((188, 135, 30, 179, 430, 940), (433, 810, 774, 530, 769, 812)) | 430
((4984, 1144, 5297, 4089, 2069, 5412), (5595, 9855, 6243, 2156, 6106, 5285), (3782, 3722, 4682, 9484, 4722, 2469)) | 6106
((5, 3, 4, 1, 3, 4), (2, 0, 3, 5, 7, 0), (5, 7, 5, 4, 5, 2)) | 7
((-591, 978, 855, 535), (-718, 40, -176, -212), (47, -317, 77, -346)) | -176
((-105, 959, -261, -47, 325), (221, -566, 145, 119, -279)) | -47
((719, 719, 761, 762), (544, 610, 525, 504), (193, 537, 639, 586)) | 525
((64, 66, 69, 70), (82, 81, 81, 16)) | 69
((27, 83, 73, 92), (23, 21, 49, 71)) | 73
((-6, -11, -19, -6, -4), (6, 26, -10, -34, -43)) | -6
---
Q: array([-18.9,  15.3,   6.0,  -4.4,   2.7])
A: 15.3, 6.0

Q: array([ 0.34,  0.82,  0.94,  1.07, -0.95])
A: 1.07, 0.94

Q:
array([[-182.447,  -75.132,  -31.620,  -90.265],
       [-195.345,  -31.458,  147.065, -171.737],
       [-206.168,  -92.637,  -45.074, -156.619]])
A: 147.065, -31.458

Q:
array([[-0.04,  0.05, -0.06, -0.02, -0.05,  0.21],
       [-0.18,  0.04, -0.03,  0.01,  0.12,  0.22],
       [-0.19,  0.08,  0.01,  0.02,  0.13,  0.23]])
A: 0.23, 0.22

Q:
array([[ 0.167,  1.084,  0.167,  0.438, -0.651],
       [ 0.000,  1.161,  0.000,  1.533, -1.489]])
A: 1.533, 1.161

Q: array([ 1.05, -1.30, -1.05,  0.49])
A: 1.05, 0.49

Q: array([-1.5, -0.8, -0.7, -1.6, -0.3,  1.3])
A: 1.3, -0.3
---
array([[297, 422, 466, 147],
       [395, 260, 213, 544],
       [519, 413, 210, 764]])
260

array([[ 62, 189, 128, 128, 126],
       [193, 158, 219, 219, 165]])
158

array([[ 614,   14,  379, -252,  229],
       [-156, -688,  313, -120,  219],
       [ 161,  -88,   21,  124,   36]])
-688

array([[ -2, -11, -24, -28,   0],
       [  2,  34,   9,  -4, -21]])
34

array([[4, 5, 2, 7],
       [2, 6, 6, 3],
       [8, 7, 8, 9]])
6

array([[42, 65, 42, 52, 29, 77],
       [46, 43, 49, 42, 36, 40],
       [40, 23, 42, 32, 46, 14]])
43

array([[405, 396, 361, 378, 346, 423, 427],
       [499, 415, 443, 262, 757, 351, 321],
       [304, 221, 270, 104, 352, 259, 502]])
415
---
[[-106  -47  -67  -68  -91  -92 -112  -71  -97]
 [-272 -274 -403 -259  273  -24  -49 -318   44]
 [-859 -595 -731 -484  535 -357 -465 -708  329]
 [-135  -41  -53  -57  -87 -117 -146  -71  -71]
 [-116  -41  -59  -61  -87 -100 -124  -68  -84]
 [ 140  261   -5   66   94  283  208  128 -228]
 [-115 -154 -154 -150 -135 -119 -108 -143 -148]
 [-120 -119 -115 -117 -120 -123 -122 -118 -114]
 [ -94 -144 -123 -124 -106 -108  -90 -122  -95]] --> -71

[[88 87 68 79 75 50 61 70 87 30 79 82 81 88 74]
 [77 68 24 23 34 68 77 29 75 47 71 25 23 68 27]
 [31 79 64 78 77 23 23 55 32 33 31 81 77 40 65]
 [35 60 74 84 78 52 46 58 37 64 45 83 84 42 70]
 [22 27 38 25 38 59 49 38 22 79 31 28 26 22 24]
 [60 23 75 64 37 33 25 75 58 57 41 48 61 56 74]
 [54 77 23 23 48 44 61 23 51 24 55 39 26 49 23]
 [40 85 34 34 59 30 31 31 35 23 31 58 38 34 26]
 [31 82 63 73 77 21 22 55 31 33 29 79 75 33 55]
 [70 22 81 69 34 46 34 85 71 68 58 44 67 68 79]
 [75 24 47 36 32 90 89 55 77 78 83 31 36 73 55]] --> 88

[[16 40 43 71 44 13 38 42 32]
 [ 7 46 52 55 47 40 36 38 24]
 [14 40 50 75 47 16 36 47 34]
 [ 5 43 53 56 46 37 42 37 21]
 [ 1 40 59 65 48 29 39 44 22]
 [11 44 51 73 46 22 35 44 32]
 [ 1 44 58 56 49 35 35 41 21]
 [21 43 51 79 48 15 38 46 35]
 [ 1 47 57 61 47 38 35 41 18]] --> 42

[[55 59 44 41 36 61 44 39 51]
 [72 44 33 38 50 46 68 39 43]
 [91 21 24 25 68  9 29 72 73]
 [51 63 66 26 52 51 42 41 45]
 [22 24 47 52 26 79 88 74 34]
 [41 22 83 75 20 13 32 19 12]] --> 39

[[ 14   8  -6  -7   0 -13   7   6  11 -18  13]
 [-13  -1 -26  -6  22  -5  -3 -33   5  31  -9]
 [  8  -7   5  10  10  11  -3 -19   4  -4   3]
 [  1  -6   0  16  -3   1  -8 -28  14  -4   6]
 [ -9 -10  -7  -8  -7 -23  -5  10 -18  10   4]
 [  2   6   1   7   9  10   4 -18   4 -14  -9]
 [ -4  -9  -2  14   2  -1  -5 -27   7   2  -2]
 [ -5   2  -4  14   9   4   6 -21  10  -6   2]
 [ -6   4   0   8   0  -8   0 -21  12 -10   0]] --> -18

[[4810 2456 8310 7924 7787 3430 6920 7321 6498 7556 7571 8082 5646 7940
  7831]
 [5012 5164 8385 8043 7882 6681 7099 7820 8517 7521 8188 7666 8332 8083
  7668]
 [6539 5333 3953 4994 4284 2718 3548 5354 2414 5361 3656 4762 2372 3154
  2790]
 [7620 9181 2870 5146 3549 4286 2292 6191 2349 6285 2540 5305 2743 2444
  2232]
 [5248 8857 2749 4205 3285 9092 4026 4060 5501 3876 2594 3830 6896 2610
  3278]
 [8781 5739 4858 5811 4513 2814 3052 5815 2082 6025 4241 5810 2237 3040
  2173]
 [5305 8072 6489 6605 7667 8870 6089 5599 9065 6113 6239 7304 9507 6524
  6898]
 [1917 2488 2945 2685 2738 6445 5231 2251 7280 2571 3108 2785 8056 3429
  4481]
 [9676 9437 6528 8595 7468 8570 6160 9097 7540 8933 5353 8350 7913 5994
  6289]
 [4541 6271 2896 3559 2882 7190 3439 3292 5505 3041 2966 3031 5778 2833
  3101]
 [3877 3698 3444 2789 3365 3758 4834 2756 4563 2241 4095 3390 3705 3370
  3790]
 [2113 2580 4871 3522 4018 2604 5390 3988 2883 3901 5600 3603 2872 4980
  4512]] --> 7940

[[305 512 662 472 629 832 660]
 [377 509 635 584 630 737 548]
 [449 462 498 430 389 558 411]
 [722 683 669 407 692 787 818]
 [981 387 844 589 564 416 704]
 [804 728 825 444 369 482 664]
 [805 429 739 947 583 208 368]
 [871 589 617 603 642 838 967]
 [789 616 528 940 506 788 814]
 [455 705 689 837 654 268 980]
 [953 690 648 591 685 494 699]] --> 832
